128 stands for zero in the data rows.
Here are some numbered points:
[151 152 149 141 131 113  99  89  81  73  73  74  77  88  96 108 112 120
 129 128 131 131 131 131 134 137 133 139 134 137 136 137 141 146 149 153
 158 164 160 160 155 147 132 119 105  87  77  67  63  62  66  69  79  87
 103 112 115 122 126 129 132 134 132 140 140 147 158] 0
[123 119 118 118 118 114 115 118 126 134 145 160 164 172 175 174 168 167
 158 151 148 143 142 144 147 151 155 156 157 154 150 144 143 139 142 140
 142 144 146 144 144 137 142 138 135 136 135 133 134 138 136 135 138 138
 135 139 139 134 141 140 145 144 142 141 141 139 132] 1
[156 159 161 160 158 157 150 156 157 156 159 159 161 160 157 149 147 144
 147 145 146 150 154 155 156 151 147 135 129 121 119 118 123 123 134 136
 140 143 138 129 118 106  96  92  85  82  89  96  99 104 108 108 105  96
  91  81  76  79  82  89  96 105 113 115 117 117 111] 2
[138 135 139 141 141 142 142 135 128 127 118 117 114 115 120 126 131 138
 139 139 132 130 123 119 115 115 110 114 115 115 120 117 116 111 112 107
 107 106 109 118 119 133 132 136 135 132 127 124 118 121 119 125 135 140
 147 153 152 146 139 129 109  98  91  86  84  90  95] 3
[184 199 202 196 187 168 153 141 127 125 130 138 151 159 165 167 167 162
 156 152 146 143 137 133 135 136 131 131 131 126 126 132 133 143 153 157
 166 163 166 156 149 136 126 121 111 116 118 120 127 127 126 123 116 114
 107 108 112 121 136 155 171 188 194 191 179 164 139] 4
[178 180 173 163 150 139 124 115 106  96  88  76  73  66  53  46  46  45
  45  53  64  80  98 113 127 142 149 149 151 159 166 172 180 194 205 215
 222 228 225 211 192 176 155 126 108  95  81  80  77  78  87  91  93  93
  96 105 110 113 123 132 142 155 159 168 172 174 176] 5
[163 148 136 119 105  85  81  69  62  62  67  72  78  90 102 110 119 129
 135 134 136 129 127 124 118 117 114 119 125 133 148 159 171 182 189 197
 195 187 179 168 156 144 129 114 107 100  96  94 101  99 107 105 107 115
 118 120 119 119 119 117 117 115 112 107 106 106 108] 6
[150 151 146 136 120 102  87  70  55  50  48  48  59  69  78  84  92  95
  99  99  92  91  88  89  90  98 105 114 132 144 156 167 176 179 181 184
 184 176 175 166 156 151 143 131 125 117 111 106 101  94  93  92  99 101
 108 119 127 140 147 159 164 163 162 162 154 145 135] 7
[ 99 109 123 140 153 169 184 189 195 200 201 196 190 185 174 169 157 150
 136 129 118 111 105  98 101 102 107 107 110 111 108 101  95  80  73  67
  65  69  76  96 112 136 155 172 189 195 201 202 196 191 186 185 179 182
 176 167 159 151 134 119 109  94  86  83  79  83  88] 8
[ 77  74  69  74  82 101 119 141 164 177 184 186 176 162 147 134 122 120
 125 129 139 154 163 167 167 163 143 122 107  84  65  59  53  55  58  66
  72  75  76  79  74  70  77  82  93 110 128 148 161 166 171 165 153 134
 122 106  98  95 105 120 135 152 165 174 178 172 165] 9
[ 75  74  77  81  88  95  99 101 102 105 104 107 110 117 123 130 138 132
 136 137 129 125 120 118 113 115 119 124 134 136 139 140 141 134 126 123
 121 118 124 128 133 139 142 140 137 126 115 106  96  95  97 103 120 133
 145 158 167 168 160 155 145 135 129 133 140 154 171] 10
[107 101 100 104 106 117 121 128 130 134 139 144 149 156 170 182 189 193
 196 185 178 166 144 127 111 100  95  96 104 115 115 124 128 128 127 123
 118 119 123 118 129 139 147 150 148 146 138 134 127 131 132 141 153 168
 186 188 190 185 170 146 118  99  83  69  65  73  82] 11
[169 165 161 149 139 125 107  93  81  75  70  66  71  78  85  96 105 108
 113 112 110 108 103 108 107 112 125 136 150 167 186 193 198 197 196 192
 190 182 175 173 167 166 158 158 157 152 149 149 145 140 132 135 132 134
 132 137 141 143 143 140 136 135 126 118 115 105 104] 12
[152 144 139 124 105  89  72  70  65  67  74  87  99 103 107 110 102  97
  91  87  80  86  91  94 103 112 120 120 124 129 132 140 148 155 171 179
 194 201 202 199 189 179 159 149 138 127 122 113 111 106 101  88  81  72
  67  65  65  73  85 101 121 139 159 167 175 178 173] 13
New points follow, each followed by the numbers of its five nearest points above by angle, nearest first.
[119 111 107 106 105 109 115 121 129 124 124 120 112 108  98  90  90  91
  97 106 109 122 124 127 125 119 118 114 116 113 120 128 137 150 161 163
 168 163 156 143 136 119 107 101  96  93  90  93  97  93  94  91  83  81
  75  73  76  79  84  92 100 110 120 127 127 134 131] 13 0 5 6 7
[ 92  96 100 111 118 130 133 137 141 145 144 141 136 144 145 150 159 161
 165 163 165 161 157 152 144 136 129 118 113 114 107 100  91  84  74  61
  58  50  42  47  54  65  78  98 114 125 134 136 135 129 124 113 100  96
  90  84  84  89  97 110 121 125 139 144 149 147 143] 9 2 8 3 11
[142 140 144 144 150 151 152 156 153 144 138 132 119 116 111 109 111 112
 111 113 119 120 123 123 121 117 116 117 112 113 112 112 112 112 109 111
 111 109 110 112 116 118 125 127 133 136 140 146 146 153 153 158 158 162
 159 156 158 158 153 144 142 129 124 117 112 109 107] 8 3 11 9 12
[ 93  98  99 102 117 121 133 139 148 148 144 135 130 118 107 104  93  97
 101 106 115 122 129 133 130 121 112 101  91  77  73  76  75  82  90 103
 113 125 126 127 129 121 118 109 108 104 108 116 121 122 130 127 132 131
 128 129 128 128 129 134 136 140 143 145 147 147 142] 9 10 8 3 2
[138 141 137 132 131 129 125 121 117 116 112 111 111 106 109 110 109 107
 108 111 112 118 120 123 132 138 149 155 163 161 161 158 150 145 137 131
 123 121 119 118 121 121 127 131 126 128 126 125 120 119 117 123 127 127
 132 132 132 128 129 121 119 112 110 107 108 114 121] 12 5 7 6 0
[119 114 114 118 127 138 145 153 157 157 153 142 130 116 101  85  73  64
  60  66  74  85 101 110 122 131 131 131 127 119 107  94  85  79  79  83
  89 100 107 122 139 144 154 161 167 164 164 161 155 152 150 145 139 128
 121 113 104  98  91  91  88  88  96 102 117 124 138] 8 9 3 13 5
[ 94 102 113 124 137 140 146 137 130 121 109  97  88  84  83  89  91 102
 110 119 121 122 121 124 123 125 125 134 138 143 140 139 129 126 111 106
  93  91  92  92 107 119 134 144 145 145 138 132 122 114 106 107 108 119
 124 133 143 148 150 148 146 141 134 128 130 126 131] 10 3 7 0 12
[139 157 170 173 170 163 155 139 133 126 126 126 137 148 158 160 161 166
 162 153 145 136 129 126 121 119 124 131 134 137 141 141 138 132 127 117
 108  99  96  92  95  99 108 117 126 140 148 152 163 166 163 161 158 159
 157 159 157 165 169 169 165 161 149 134 114  91  68] 8 11 3 4 1
[118 121 129 138 140 147 149 149 147 151 142 140 137 133 129 126 121 115
 112 108 108 104 104 103 104 108 111 115 117 124 130 132 136 132 131 132
 122 117 113 112 106 106 107 109 111 118 120 124 127 127 122 120 113 111
 108 101  96  97  97 102  99 107 114 113 117 121 122] 2 8 9 3 13
[ 99 103 110 127 140 157 161 165 159 146 134 123 117 120 122 135 147 163
 167 170 160 145 128 112  96  91  93 107 125 139 156 166 170 167 154 141
 128 115 111 115 119 125 136 141 143 136 125 117 100  97  97 107 122 146
 167 179 185 183 167 146 116  95  77  70  69  85 103] 11 3 10 8 12
[121 138 161 178 191 196 201 194 185 175 164 148 140 131 124 119 115 106
  99  94  96  89  92  92 100 108 114 127 139 145 148 152 151 142 135 132
 125 122 124 125 133 138 149 154 161 164 163 158 154 151 145 135 131 129
 127 129 126 129 128 129 129 124 125 117 115 108 106] 8 3 12 4 5
[130 130 131 127 126 125 119 119 118 120 122 123 124 123 120 115 112 103
 104 101 101 104 103 112 119 125 133 138 137 137 133 130 127 126 124 124
 131 137 146 151 159 161 166 163 156 152 143 133 129 118 113 117 115 117
 117 113 115 114 113 109 113 114 120 131 137 144 160] 13 5 7 12 0
[150 144 134 122 100  89  74  66  67  78  94 109 136 153 173 186 194 190
 187 178 172 152 143 127 115 105 100  98  97 101 104 111 120 132 136 144
 140 140 132 124 117 102  95  94  95 104 113 123 137 144 155 158 160 153
 148 144 144 143 145 146 144 142 144 133 125 110  99] 11 1 6 4 10
[108 114 112 114 114 122 129 142 153 155 161 159 151 135 119  99  84  75
  72  78  89 103 125 140 152 160 158 151 146 135 130 124 124 128 134 141
 141 143 137 131 127 116 113 113 119 129 143 157 166 170 172 162 148 127
 112 102 100 106 122 143 170 192 211 220 216 204 182] 9 5 4 13 1
[134 141 145 155 160 161 159 156 146 140 124 115 107 101  94  91  88  86
  89  93  92  91  93  97  98 107 109 117 126 132 139 141 139 135 135 129
 125 117 111 118 120 130 134 145 154 157 153 149 142 134 125 119 106 100
  98  99  96 101 106 111 116 120 125 127 127 127 130] 5 13 12 7 8
[112 112 110 113 113 117 117 121 122 123 117 118 113 110 112 112 116 118
 125 127 134 138 141 143 144 141 141 138 136 131 132 129 130 128 132 132
 130 128 122 119 108 103  97  85  77  71  68  72  68  76  83  91 100 110
 116 124 131 135 135 138 138 141 139 143 143 145 149] 0 10 5 6 7
[154 150 147 137 132 126 115 111 104  99  97  92  85  76  72  61  54  50
  51  51  56  67  77  91 106 118 130 135 144 150 157 160 166 174 178 186
 190 195 195 187 182 172 157 144 136 131 126 122 115 114 116 112 112 102
 100  96  96  95 100 106 118 129 141 151 157 167 172] 5 13 7 12 6
[145 140 126 115 104  95  90  86  89 102 106 117 126 126 128 127 125 125
 121 131 140 148 154 162 159 154 145 132 114 104  99  98 104 121 135 147
 163 173 177 172 159 142 125 112 101 100 100 105 112 116 115 115 107  99
  92  89  91 104 122 143 164 184 202 204 204 189 179] 13 0 4 5 7
